Some points:
[ -4.  -1.  32. -15. -25.  36.  16.  23. -15. -17. -35.  -2. -26.  45.
  11. -18.  10.  -9.  12.   4. -11.   9.  29.  42.  -8. -12.  29.  12.
  20.   4. -11.  -3.]
[-36. -12.   1.   7.  23.  17.  -2.  -8.  18. -47.  12. -13. -19. -30.
 -32.   7.  33. -13.  48.  43.  27.  -2. -10. -22. -10. -25.  -1.   5.
   6. -13.  10.  24.]
[ 38. -13.  38. -16.   7.  19.  42.  30. -11.  64.  30. -18.   7. -38.
  26.   2.  -8.   7.  34.   9.  28. -36. -28.  37. -22.  16. -30.  19.
  32.  18.  -6.  50.]
[ 11.  -2.  29.  45.  14.  -1. -23.  -1.  21. -11.   0. -22.   3. -31.
 -15.  -5. -17.  -9. -28.  -9. -16.   5.  28.   8.   8. -12. -15. -42.
  41. -30. -22.  -4.]
[ 17.  34. -14. -13.   5.   7.  33.  10.   4. -60.  19.   3.  -2.   5.
  26.  23.  -3.  24. -44.  25.  10.  -2.  -2.  40. -11. -39.  -9.  -5.
 -16.  19. -23. -16.]
[  8.  -6. -27.  26.  40. -29. -30.   6.   3. -12.   6. -24.  19.  -1.
   5. -10.  -6. -30.  34. -33. -10. -17.  11.  23. -51. -29.  39.  -4.
  -8.  -4. -19. -17.]
[ 12.  -1.  11.  13.  -6.  15. -23.  26.   9.   7. -21.  -7.  73.  34.
 -28.  18. -22. -18. -13.  -2.  21.  41.  -3.  -9.  -4.  22.  10. -25.
 -16.   7.  -7.  25.]
[-24.   0. -19. -22.  31.  29. -13.  19.  23.  24.  26.  58. -14.  -8.
 -37. -35. -24. -18.  11. -48. -27.  23.  17.  39.  13.  16.   7. -16.
  -6.  37.  30.  -2.]
[-85.  -7.  -8. -17. -18.  33.  24. -31.  -2.  28.  22. -15.  -9. -34.
   6.  -6. -13.  42. -21.   3. -17.  25.  30.   3. -37. -13.  14.   9.
  12.  34. -13. -18.]
[ 25.  31. -37. -30.  28. -12.   1.  -8.  12.  -8. -19.  -6.  12.  -3.
  28. -19. -16.  28.  18. -21.  49.  50.  25. -51.  10.  22. -20.  -2.
  23.  19. -32.  11.]
[ 27.  19.  -9.  -8.  -5.  20.  30. -29.  36.   7.   7.   7.  20.   2.
 -34. -25.  10.  53. -13.  47.  -7. -19.   4.  -3.   3.  15.  41. -22.
 -23. -50.  12.  13.]
[ -7. -17. -31.  28.   0.   8.  25. -29.   0. -28.   6. -42.  14.  15.
  21.  27. -81. -23.  -1.   3. -14. -48.   2. -16.  21.  53.  -3.  11.
   7.  -2.  50.  -4.]
[-19.  12.  -4.  35. -21. -29.  32.  18.  13.   7.   2.  56.  23.   8.
 -19. -21.  -7.  -5. -28.   8. -13.  18.  -5.  -3.  15.  -6.  21.  78.
  46.   6. -39.  14.]
[  3.  19.  56. -40.   8.  -4.  16.  -6. -27. -28. -10.   1.  13.   7.
  -9. -11. -27. -30.   6.  23. -19.  -6.   7. -31. -17. -23.  -6.   3.
  -1. -41.  29.  21.]
[ -3.  49.  -9.  11.   2.  -9. -50.  25.  14.   7. -10. -22. -34. -32.
 -27.  19. -11.  -7. -17.   3. -20.  -3.  -8.  10. -52.  37.   2.  28.
 -32.  -9. -31.  -2.]
[-10.  18.  24. -13. -37.  -8.  11. -19. -11.  -3. -47.  35.   3. -29.
 -23. -12. -11.  -4.  13. -28.  43. -52.  19. -24.  -1. -22.   1.  18.
   0.  -4.  16. -32.]
[ 23.  -8.  -5. -18.  -8. -42.   4. -31.  18.   4. -19. -19.  20.   5.
 -31.  18.   4.  46.  13. -11.  -2.  31. -53.  21. -17. -45. -33.   9.
  34.   6.  49. -10.]
[ 39.  11. -19. -46. -30.   1. -35.  35.  -6.   3.   0. -24.  -2.   8.
  24. -24.  23.  23. -14.  19.  -6. -28.  27.   1. -12. -23.   5.  -6.
  25.   8.  40.   4.]
[-11.  -3.  26.   8.  19. -33. -18. -26.  -7.  -5.  -1. -11.  25.   9.
  16.  27.  15.  34.  30. -21. -47. -19.   4. -22.  30.  14.  41.   8.
   4.  29. -29.  13.]
[ -8.  26.  26.  11.  18.  -3.   3.  34.   7.  23.  23.   3. -34.  29.
  -1.  55.   7.  34. -18. -23.  49.  -5.  34.  -4.  14. -18.  21. -17.
   7. -28.  24. -16.]
[ 17. -42.   3.  22.  -2.  43.   5. -14.  25.  -2.  14. -49. -25.  37.
 -46. -32. -31.  -7.  13. -15.   2. -22.   5.  -8.  38.  14. -50.  33.
 -20.  17. -30. -36.]
[-19. -45.  39. -19.  -3. -10. -14.   4.  71.  20.  19.  15.  22.   4.
  61. -11.   5. -26. -39.  18.   7.  -7. -13. -31. -34.  -3. -15.  13.
 -33.  11.   0. -35.]
[-45.  37. -25.   9.   0.  34. -36.  -5. -22.  13.  15. -26.  37.   9.
  10.   3.  21. -17.   8.   6.  24.  -1.  13.  10.  26. -39. -28.  21.
 -21. -25.  29.  11.]
[-48. -33.  -9. -22.  -8.  37.  -4.  -3. -19. -21.   1.  32.   0.   5.
 -25.  28.  36.  12.  -4.  10.  -2.  10.  13.   3. -37.  34. -18.  -6.
  54.   8.   4. -17.]
[ 51.  -8.  23.   9.  -5.  30. -39. -13. -39. -25.  31.  17.  11. -37.
 -13.  22.  21.   7. -31.   2.   2.   6. -25. -25.  27.   4.  36.   6.
 -23.  56. -13.  -9.]
[-34. -49. -21. -29.   3.  -3.  36.  64.  -7. -23. -32.  -6.  10. -13.
 -23.   3.   9.  26.   2. -11.  13. -26. -32.   9.  31. -16.   3. -10.
 -37. -32. -18.  -3.]
[ 15. -20. -16.  52.  15.  42. -41.   5.  -2. -10. -44.  64. -37.  13.
  44.  10. -13.  32.  35.  32.  -9.  -7. -19. -13.  -4. -27. -11.  -1.
  24.  -8.   8. -21.]
[-11.  30.  14.  20. -29.  -1.  19. -11.  24.  -4.   5.  -9. -36.  31.
  11. -11.  21. -20. -18. -31.  18. -51. -58. -12. -12.  -4.  -8. -43.
  15.  54.   1.  64.]
[ 13.  -1.  -6.  15. -23. -50.  23. -10.   6.  20. -18. -10. -13.  -5.
 -25.   3.   4. -26.  35.  61.  37.  28.  30.  22.   7.  17.  10. -19.
 -23.  45.  16.  -5.]
[  3. -21. -12. -15.  41. -49. -20.   7.  -5.   7. -38.   7. -37.   5.
   1.  19.  -5. -14. -33.  11. -27.   3.  23.   1.  35.  -4. -10.   7.
 -11.  32.  11.  44.]
[ 35.   4. -23. -12.  35. -15.  12. -17. -24.   6.  41.  40.  -5.  15.
  -9.  27.  37. -36.   7.  -3. -13. -15.  19.  -9.   7.  17.  -1.   6.
  14.   7. -17.  -8.]
[-25.  42.  16.   9.  29. -25. -24.  11. -33.  12.   6.   2.  24. -11.
  10. -37.  -4.  -5.   7.  28. -14.  -2. -42.  22.  14.  38. -30. -32.
  -2.   6.  -8. -49.]
[ -6.  -3. -10. -20. -48.  -2. -32. -32. -27.  27.   3.  16.  -7.  29.
 -11.  16. -22.   6.   6.  15. -13. -14.  -5.   9. -21. -41. -31. -29.
 -35. -37. -43.  13.]
[  9. -34.  15.  36.   5. -36. -13. -23. -45. -27.  34.  17.  -6.  14.
  34. -40.   7.  39. -27. -37.  35.  15.  10.  27. -26.  39.  -4.  27.
 -45. -38.  31.  38.]
[ 23.  -7. -11.  10. -64. -26.  21.  36.  25. -11.  24.   4.  10. -35.
  14.   9.  19.   1.  39. -24. -36.  26.  37.  -7.  31.   9. -30. -10.
  -7.   9.  19.   9.]
[  3.   1.  -2. -44. -26.  -6. -17.  -5.  11.   3.  21.   2. -31.   6.
  32.   7. -26. -32.  30.  -8.  12.  37. -42.   7.  34.  32.  62.   6.
  16. -35. -10.  -8.]
[  2.   1.  -3.  11.   7.  -5. -11. -47.  16.  14. -44. -18.   6. -32.
  19.   9.  34. -42. -44. -25.   0.   7.  -6.  41.  17.  15.  -7.  -7.
  18. -34. -28.  -9.]
[ 11.  33.  -1.  -4.  10.  32.  59.  -6.  -7.  15. -37. -15. -12.  24.
  18.   0.  35.  -5.  18. -19. -41.  18. -22. -28.  -8.  -3.  -6.   7.
 -47. -29.  24. -19.]
[ 10. -33. -29.  26.  18.  -6.  33.  21. -47.  28.   8. -22.  -4. -26.
  -7. -34.  -2. -20. -25.  -1. -14.  28. -15. -58.   3.  -9.  23. -29.
   9. -12.  -7.  -8.]
There is one direction along which these points spread out most. How many in every 100 of the points above lie lower along it than each point below? Round to a whole number. More than half of the points above lie lower than the first one.
[ -6.  -3. -10. -20. -48.  -2. -32. -32. -27.  27.   3.  16.  -7.  29.
 -11.  16. -22.   6.   6.  15. -13. -14.  -5.   9. -21. -41. -31. -29.
 -35. -37. -43.  13.] 97
[ 23.  -8.  -5. -18.  -8. -42.   4. -31.  18.   4. -19. -19.  20.   5.
 -31.  18.   4.  46.  13. -11.  -2.  31. -53.  21. -17. -45. -33.   9.
  34.   6.  49. -10.] 77
[ 51.  -8.  23.   9.  -5.  30. -39. -13. -39. -25.  31.  17.  11. -37.
 -13.  22.  21.   7. -31.   2.   2.   6. -25. -25.  27.   4.  36.   6.
 -23.  56. -13.  -9.] 0
[ 17.  34. -14. -13.   5.   7.  33.  10.   4. -60.  19.   3.  -2.   5.
  26.  23.  -3.  24. -44.  25.  10.  -2.  -2.  40. -11. -39.  -9.  -5.
 -16.  19. -23. -16.] 69
[ 38. -13.  38. -16.   7.  19.  42.  30. -11.  64.  30. -18.   7. -38.
  26.   2.  -8.   7.  34.   9.  28. -36. -28.  37. -22.  16. -30.  19.
  32.  18.  -6.  50.] 56
[ 23.  -7. -11.  10. -64. -26.  21.  36.  25. -11.  24.   4.  10. -35.
  14.   9.  19.   1.  39. -24. -36.  26.  37.  -7.  31.   9. -30. -10.
  -7.   9.  19.   9.] 41
[-25.  42.  16.   9.  29. -25. -24.  11. -33.  12.   6.   2.  24. -11.
  10. -37.  -4.  -5.   7.  28. -14.  -2. -42.  22.  14.  38. -30. -32.
  -2.   6.  -8. -49.] 21
[-36. -12.   1.   7.  23.  17.  -2.  -8.  18. -47.  12. -13. -19. -30.
 -32.   7.  33. -13.  48.  43.  27.  -2. -10. -22. -10. -25.  -1.   5.
   6. -13.  10.  24.] 85
[  3.  19.  56. -40.   8.  -4.  16.  -6. -27. -28. -10.   1.  13.   7.
  -9. -11. -27. -30.   6.  23. -19.  -6.   7. -31. -17. -23.  -6.   3.
  -1. -41.  29.  21.] 92
[-34. -49. -21. -29.   3.  -3.  36.  64.  -7. -23. -32.  -6.  10. -13.
 -23.   3.   9.  26.   2. -11.  13. -26. -32.   9.  31. -16.   3. -10.
 -37. -32. -18.  -3.] 90
[ 11.  -2.  29.  45.  14.  -1. -23.  -1.  21. -11.   0. -22.   3. -31.
 -15.  -5. -17.  -9. -28.  -9. -16.   5.  28.   8.   8. -12. -15. -42.
  41. -30. -22.  -4.] 36
